Here are some points, each followed by its number:
[ -6 -27  24  52  25  14   1   0  -7  -4 -16  53  14  41  50  10  -9 -16 -57 -28 -23  -3  27 -22 -15 -14 -19 -23] 0
[  5  51  11   3   0  -4 -21   2  22 -11 -48 -10 -12 -27 -56 -15  -4 -20 -13  31  28  18  45  -1   4  -1  -8   5] 1
[  6  27  32  45  20  -4   8  14  -9  -2   2 -61 -12 -24  13  12  -3 -10  23 -34   7 -16 -31  30 -13 -18  12  11] 2
[-14 -67 -52 -38 -17 -34 -20 -18 -18  10 -15  17   5 -18  -5   1  23  31  25   8   9 -12  11  29  48  47   4   2] 3
[  7 -15  -4   1  11   1 -14 -26 -40 -14 -57 -22  -7 -21  -9 -13  14  12 -18   4  13  -5  22  35  51  45   7  23] 4
[  6   3 -19   0 -16 -22  -4  11  13  22  75  18  21  13  23   3 -16 -20   1 -46  -5 -29 -47   9 -10   2  30  20] 5
[ 13 -32 -15 -45 -29 -58 -37 -33 -35  -2 -46  16  18  12  10   0  13  13 -11  16  19  -7  24  30  38  34  13  19] 6
[ 28 -33 -17 -19 -21  -2  -4 -37 -49   5  11  52  25  19  11 -12  13  24 -46  12 -28   6  -1 -30   9  28  24  10] 7
[-28 -29  -7 -11  -8  -7 -25  16  11   3  -4  36   3  -4   6   5  -4  -6 -37  25 -13  21  22  37   0  20  -1 -46] 8
[  9  30   4   1 -14 -52 -46   1  -9   3  16 -26   6  25  56  30  10  -1  24 -33   8 -15 -44  18 -23 -12  14  14] 9
[  2 -23   2  -1  30  -2 -11 -11 -20 -12 -81 -19 -10 -49 -14  -2  15  24 -19  24  12   2  27  31  31  28 -21   6] 10
[  2 -15  13  -9 -20  -3 -19  -7  15 -35 -38  15  26  54  57  11   5  -5  26  18 -18   2  24 -47  -5 -11 -42  13] 11
[  4 -16  34  53  24  -2 -15  -1 -15  -7 -23  53   0   3   7 -10 -16   0 -38 -10 -30  -9  29 -23 -12  31  25  -8] 12
[ -9  41  29   4  31   0 -23   8  19 -21 -17  50   6  22  10  -1 -14 -20 -44  -2   0  14  33 -38 -18   2 -14 -20] 13
[-15  18   6  16  22  44  40  22  20  21  36 -13 -17 -11 -28   8  -1  -8   3  -3   1   2 -37   1 -48 -35   6 -26] 14
[-33 -23 -17  -7 -19   8  18  12   8  26  43 -13  -4   2 -14  13  -2 -10  -2  -8   9  13 -28  47 -14  -7  33 -31] 15
[-14  17 -30 -47 -34 -17 -31  12  48   3 -27   7   6  20 -10   0   5 -18 -33  19   8   8  37  -8  -1  25  -1  -1] 16
[  4  28 -37   4  -6 -35 -31   5  18  -6  18 -49   3 -15 -12   3 -13  -7 103  -9  49 -11 -16 -12   0  -7   4  34] 17
[ -7  29  12  12  16 -22 -43  20  49   3  10  28  24  20  18 -10  -9 -21 -14 -12   3 -33  25 -25 -10   2 -52   1] 18
[ 19 -16 -11 -59 -16  49  65  -9  -1 -18  -5 -13   1  -4 -26 -22   0  16  59  35   4  20   3 -41  26 -35 -33  21] 19
[-18  10   5  17  -2  15  25  14   3  20  51 -24 -17  -9 -19   3  -5  -3   0  -3  17   8 -46  26 -39 -28  34 -16] 20
[-15 -34  -3   2  -5  10  24  -7 -13  16 -19   7 -29 -36 -31  -8  14  29 -48  22  -2  13  14  21  23  22  14 -24] 21
[ -8  15 -31   6   5 -11  14  12  19  -1  -5 -59 -11  -5  -3   2 -14 -11  65 -12  68  10   9   9 -12 -42 -30  10] 22
[-11  14   1   1  -6 -21 -14  16  10  12  60 -22  11   7  35  17 -12 -14  17 -48   2 -13 -45  22 -19  -6  24   9] 23
New points follow, each followed by the numbers of its three nearest points above, nearest first.
[-18  -3 -39  -8  -6  11  37   8  22   5  -1 -63 -27 -21 -26  18   0  -5  46  -1  31  18  -2  10  -2 -15  17  -9] >> 22 15 20
[  9 -15 -13 -11   0 -13 -25 -22 -42   2 -40   7  13  -4 -24 -17   6   8 -34 -15   7 -13  22  21  57  59  15  29] >> 4 6 10
[ 14  -4  11   5  -2 -25 -27 -27 -48  -9 -67 -18   8   9  32   1  24  17 -27 -14   5 -18  12  21  37  31  -4  27] >> 4 6 10
[-12 -23 -29 -75 -27  44  15  -3  28   9 -14  26  -3 -20 -71 -16  12   8  14  51  13   7   2 -20  41   2  -9  11] >> 19 21 16
[  6  53   9  -7   9 -52 -84  -7  15 -19 -41 -11   3 -13  -6  -4   3  -1  27   6  18  -6  35  12  26  24 -29  14] >> 1 18 16
[-13  10 -11   4  40  36 -12  21  44 -15 -58 -19  12  -2  16   1   6 -11   5 -12   6 -28  16 -21   8   4 -45  12] >> 18 11 13
[ 14  26  46  35  43  44  28  22  25   0  13  18  -5 -17  -8 -13 -15 -17 -11   8 -21  -2 -19 -31 -43 -31 -26 -11] >> 14 13 20
[ 33  31  29 -64 -29   9 -19 -14 -14   1  59  32  11   8   6 -17   0  19   6  24 -43  21 -21 -30   5   4   4 -13] >> 7 5 8
[  3   7 -32 -10 -21  10  39  -8   0 -19  28 -54   0  36   0   6 -20 -18  70  13  43  26   4 -18 -23 -47   3  14] >> 22 17 19
[ 21   8  44 -10 -11  57  27 -10 -31  -1   9  14   9 -10 -43 -28 -18 -13 -20   1 -30  30   6  11  51   1 -14  -6] >> 21 4 19
[-17 -10 -32 -41 -19 -30   7  27  64  14  31  11   0  15 -20   5  13  -1  -1  15  -3  -2  19 -38   1  -7 -34 -22] >> 16 18 8
[  8 -59 -31 -28 -51 -22  10 -24 -49   4  31  65  11  29  34  -7 -17  15 -14  22 -11  33  23   1  15   5  -3   4] >> 7 6 8
[ 45  43   9 -45  -8  15  33 -18   1 -21 -16 -32   5 -11 -38 -21  -4  -5  30   9 -14  16  15 -31  56  -6 -22  28] >> 19 1 4
[  0   0 -39  -9 -15 -42 -12   4  11 -11  28 -41   7  -3 -10   3 -20 -15  72 -22  42 -15  -8  12  23   8  24  41] >> 17 22 23
[ 17 -22 -35 -60 -23  25  20 -27 -12 -21 -16   4   9  10   0  -2  11  25  73  51   6  21   6 -48   9 -21 -32  22] >> 19 11 3
[ -2 -36   0  23  11  43  76  -9 -26   4 -15 -34 -18 -27 -29 -16  13  34  -6  11 -16   9  11  -3  23  -2 -15 -15] >> 21 10 19
[ 25  51  29  -2 -28 -11 -13   5  22 -20  -9   2  11  37  32   2  -8   0  11  -6 -28  -4  -3 -63 -15 -18 -24  39] >> 11 18 13
[ -1   7  -1  -7  29 -12 -44  18  39 -20 -35 -11  13  18  18  -5   1  -5   8 -14   2 -32  17 -28  32  24 -36  20] >> 18 11 16
